[[ 21  18]
 [ 12  -9]
 [-43  23]]
->
[[-43  23]
 [ 21  18]
 [ 12  -9]]

[[-13  23  27 -18  -4  18  16  18 -28  26]
 [-26   1  17 -20  -7   1   0   2 -14  22]
 [-25  -6  13 -12   2 -14  -1 -13  -8  24]
 [ 23  34  14   6   9  23  26  21 -22   7]
 [ -5 -11 -11  -6 -14   8 -13  11   7 -14]
 [-20  14  24 -20  -6  13   9  14 -23  25]]
->
[[-20  14  24 -20  -6  13   9  14 -23  25]
 [-13  23  27 -18  -4  18  16  18 -28  26]
 [-26   1  17 -20  -7   1   0   2 -14  22]
 [-25  -6  13 -12   2 -14  -1 -13  -8  24]
 [ 23  34  14   6   9  23  26  21 -22   7]
 [ -5 -11 -11  -6 -14   8 -13  11   7 -14]]

[[ -7   6 -20  13]
 [  4 -11 -20  -4]
 [-38 -13  27  37]
 [ 22  15 -30  16]
 [ -8 -27 -13   0]
 [ 13  12 -27  16]
 [-30  11  10   7]
 [ 29  17 -33  18]
 [ 36  18 -36  18]
 [ 32  17 -35  18]
 [ -1   8 -23  15]]
->
[[ -1   8 -23  15]
 [ -7   6 -20  13]
 [  4 -11 -20  -4]
 [-38 -13  27  37]
 [ 22  15 -30  16]
 [ -8 -27 -13   0]
 [ 13  12 -27  16]
 [-30  11  10   7]
 [ 29  17 -33  18]
 [ 36  18 -36  18]
 [ 32  17 -35  18]]

[[-18   8 -33   0  -7  35 -23]
 [-18   8 -32   0  -7  35 -23]
 [  0  -1 -18   1  21  33  13]]
->
[[  0  -1 -18   1  21  33  13]
 [-18   8 -33   0  -7  35 -23]
 [-18   8 -32   0  -7  35 -23]]

[[ 10 -19 -11 -12  23 -11  27   9  29   5 -14  15  17 -13   5  20]
 [  4  17  -4 -10 -17  -8  11  -2 -21 -23   6  -6  -5   1 -22 -13]
 [ 17 -10  24  10 -22 -16 -11   5   0 -10   7   3  44   0  -9 -11]
 [-10  32 -14  17 -12 -31 -10  -7 -13 -25 -16  16   4  -3 -30   1]]
->
[[-10  32 -14  17 -12 -31 -10  -7 -13 -25 -16  16   4  -3 -30   1]
 [ 10 -19 -11 -12  23 -11  27   9  29   5 -14  15  17 -13   5  20]
 [  4  17  -4 -10 -17  -8  11  -2 -21 -23   6  -6  -5   1 -22 -13]
 [ 17 -10  24  10 -22 -16 -11   5   0 -10   7   3  44   0  -9 -11]]

[[ -3   6  28  -7 -14  42  32  19 -13  23 -16]
 [ 20 -11 -11   9 -19  -9   7 -20  29  11  26]
 [ 30   0 -10  21 -26   3  16 -17  27  18  28]
 [-30   0  16 -21  39  -5 -14  22 -17 -16 -21]
 [-20  -9   0 -16  35 -25 -23   4   1 -19  -4]
 [-34   0  29 -28  37  10  -2  30 -23  -8 -29]
 [ 25   4   4  16 -35  29  31  -5  11  27  12]
 [ 21 -15  -4   5 -30   5  21 -19  32  22  24]]
->
[[ 21 -15  -4   5 -30   5  21 -19  32  22  24]
 [ -3   6  28  -7 -14  42  32  19 -13  23 -16]
 [ 20 -11 -11   9 -19  -9   7 -20  29  11  26]
 [ 30   0 -10  21 -26   3  16 -17  27  18  28]
 [-30   0  16 -21  39  -5 -14  22 -17 -16 -21]
 [-20  -9   0 -16  35 -25 -23   4   1 -19  -4]
 [-34   0  29 -28  37  10  -2  30 -23  -8 -29]
 [ 25   4   4  16 -35  29  31  -5  11  27  12]]
---
[[-14 -42]
 [ 21 -30]
 [ -6 -46]]
->
[[-42 -14]
 [-30  21]
 [-46  -6]]

[[ 5 14 36  9  7 15  8 15  9  9 11  6  7 15  9]
 [ 7  5 15 14 13 13  4  9  4  9 10 14 20 16 14]
 [ 6  8  5  9  7 10  4 16  9 19 10  5 19 11  7]]
->
[[14 36  9  7 15  8 15  9  9 11  6  7 15  9  5]
 [ 5 15 14 13 13  4  9  4  9 10 14 20 16 14  7]
 [ 8  5  9  7 10  4 16  9 19 10  5 19 11  7  6]]

[[  3  -1  20 -25  17  17 -19   3  -1 -19]
 [ -8  -3  16  -9  13 -13  -5   3  -8  33]]
->
[[ -1  20 -25  17  17 -19   3  -1 -19   3]
 [ -3  16  -9  13 -13  -5   3  -8  33  -8]]

[[-44 -13  11 -27]
 [-46 -12  11 -26]
 [-17  20   9   7]
 [-18  23  14   4]
 [ 19 -32 -15 -11]
 [-21  14  14  -5]
 [ 14 -22 -11  -7]
 [-32 -23   6 -31]
 [ -1 -30 -10 -14]
 [  3   9   1   8]
 [ 16  -6 -13  13]
 [ -6  31  11  14]]
->
[[-13  11 -27 -44]
 [-12  11 -26 -46]
 [ 20   9   7 -17]
 [ 23  14   4 -18]
 [-32 -15 -11  19]
 [ 14  14  -5 -21]
 [-22 -11  -7  14]
 [-23   6 -31 -32]
 [-30 -10 -14  -1]
 [  9   1   8   3]
 [ -6 -13  13  16]
 [ 31  11  14  -6]]

[[ -4  18   8  18  16  15  -4]
 [ 19   5  12  19  28  15 -24]
 [ 24 -15   1   0   9   0 -20]
 [ -8  26  22 -14  11 -18   9]
 [ -1  26  31 -30  13 -35   8]
 [  9 -14 -18  37   6  40 -18]
 [ 18  15  23   9  32   3 -21]]
->
[[ 18   8  18  16  15  -4  -4]
 [  5  12  19  28  15 -24  19]
 [-15   1   0   9   0 -20  24]
 [ 26  22 -14  11 -18   9  -8]
 [ 26  31 -30  13 -35   8  -1]
 [-14 -18  37   6  40 -18   9]
 [ 15  23   9  32   3 -21  18]]

[[-42 -17 -41 -39  32 -29  -2 -24  26  -3 -18  25  22]
 [ 40  33  29  27   8  -8 -27  16 -21  25  29 -34 -22]
 [-10  22 -38  -5  32 -40 -42  -1  11  32  25 -29 -15]
 [ 38  25  43  41 -17   3 -17  23 -27  14  22 -36 -14]
 [ -8 -25  30  26  10 -10  28 -41 -23 -12 -19  28  27]
 [  2  19 -32 -29 -10  19 -10  29  18   7  13 -22 -30]]
->
[[-17 -41 -39  32 -29  -2 -24  26  -3 -18  25  22 -42]
 [ 33  29  27   8  -8 -27  16 -21  25  29 -34 -22  40]
 [ 22 -38  -5  32 -40 -42  -1  11  32  25 -29 -15 -10]
 [ 25  43  41 -17   3 -17  23 -27  14  22 -36 -14  38]
 [-25  30  26  10 -10  28 -41 -23 -12 -19  28  27  -8]
 [ 19 -32 -29 -10  19 -10  29  18   7  13 -22 -30   2]]

[[18 38 33  4 38 -1  5  6  8 -1 25  5  8]
 [43 34 38  2 39 14 35  5 31  8 37 19  3]]
->
[[38 33  4 38 -1  5  6  8 -1 25  5  8 18]
 [34 38  2 39 14 35  5 31  8 37 19  3 43]]
---
[[-12  19  23 -30  -5   8 -26  -6 -35 -19  -1 -27 -18  25 -12]
 [-12 -10 -16  18  25 -11   5  25  20  23  21  20  20  -1 -11]]
->
[[-12 -10 -16  18  25 -11   5  25  20  23  21  20  20  -1 -11]
 [-12  19  23 -30  -5   8 -26  -6 -35 -19  -1 -27 -18  25 -12]]

[[-24  13  13 -23]
 [ 44  38 -24  18]
 [  1 -24 -20  -9]
 [-28  -6  42  23]
 [ 34  35 -33  -4]]
->
[[ 34  35 -33  -4]
 [-28  -6  42  23]
 [  1 -24 -20  -9]
 [ 44  38 -24  18]
 [-24  13  13 -23]]

[[-10 -29   7 -19   2   1 -42 -16]
 [-41 -33 -11  14  20 -15 -20 -34]
 [  2   1   1  -1  -1   1   0   1]
 [-17 -32   4 -15   5  -2 -42 -21]
 [ -9 -26   6 -18   2   1 -38 -14]
 [  1   3   0   1   0   0   3   2]
 [-26 -32  -1  -4  11  -7 -33 -26]
 [  2   2   0   0  -1   0   1   1]
 [  1 -21  10 -25  -4   6 -39  -7]]
->
[[  1 -21  10 -25  -4   6 -39  -7]
 [  2   2   0   0  -1   0   1   1]
 [-26 -32  -1  -4  11  -7 -33 -26]
 [  1   3   0   1   0   0   3   2]
 [ -9 -26   6 -18   2   1 -38 -14]
 [-17 -32   4 -15   5  -2 -42 -21]
 [  2   1   1  -1  -1   1   0   1]
 [-41 -33 -11  14  20 -15 -20 -34]
 [-10 -29   7 -19   2   1 -42 -16]]

[[  8  14  30  33 -37 -30 -16]
 [-33 -28   2 -17   7  -7  30]
 [ 26  34 -38 -18   4  39 -43]
 [ 14  -1  36  29 -37 -39   5]]
->
[[ 14  -1  36  29 -37 -39   5]
 [ 26  34 -38 -18   4  39 -43]
 [-33 -28   2 -17   7  -7  30]
 [  8  14  30  33 -37 -30 -16]]

[[ -5  -1  -1   1   4  -2   1   0]
 [  6 -19 -30 -13  17  24 -37 -20]
 [ 20   7 -27 -35  -9 -28  15 -36]
 [  2  -1   7  -5  -5   0  -3  -2]]
->
[[  2  -1   7  -5  -5   0  -3  -2]
 [ 20   7 -27 -35  -9 -28  15 -36]
 [  6 -19 -30 -13  17  24 -37 -20]
 [ -5  -1  -1   1   4  -2   1   0]]

[[ -1  17  29]
 [-29  17  41]
 [ -2 -36   2]
 [ -7 -39 -23]
 [ -5 -11 -10]
 [  1 -15  27]
 [-17  29 -28]
 [ 21  39 -23]
 [ 12  10  20]
 [ 23   2 -12]]
->
[[ 23   2 -12]
 [ 12  10  20]
 [ 21  39 -23]
 [-17  29 -28]
 [  1 -15  27]
 [ -5 -11 -10]
 [ -7 -39 -23]
 [ -2 -36   2]
 [-29  17  41]
 [ -1  17  29]]
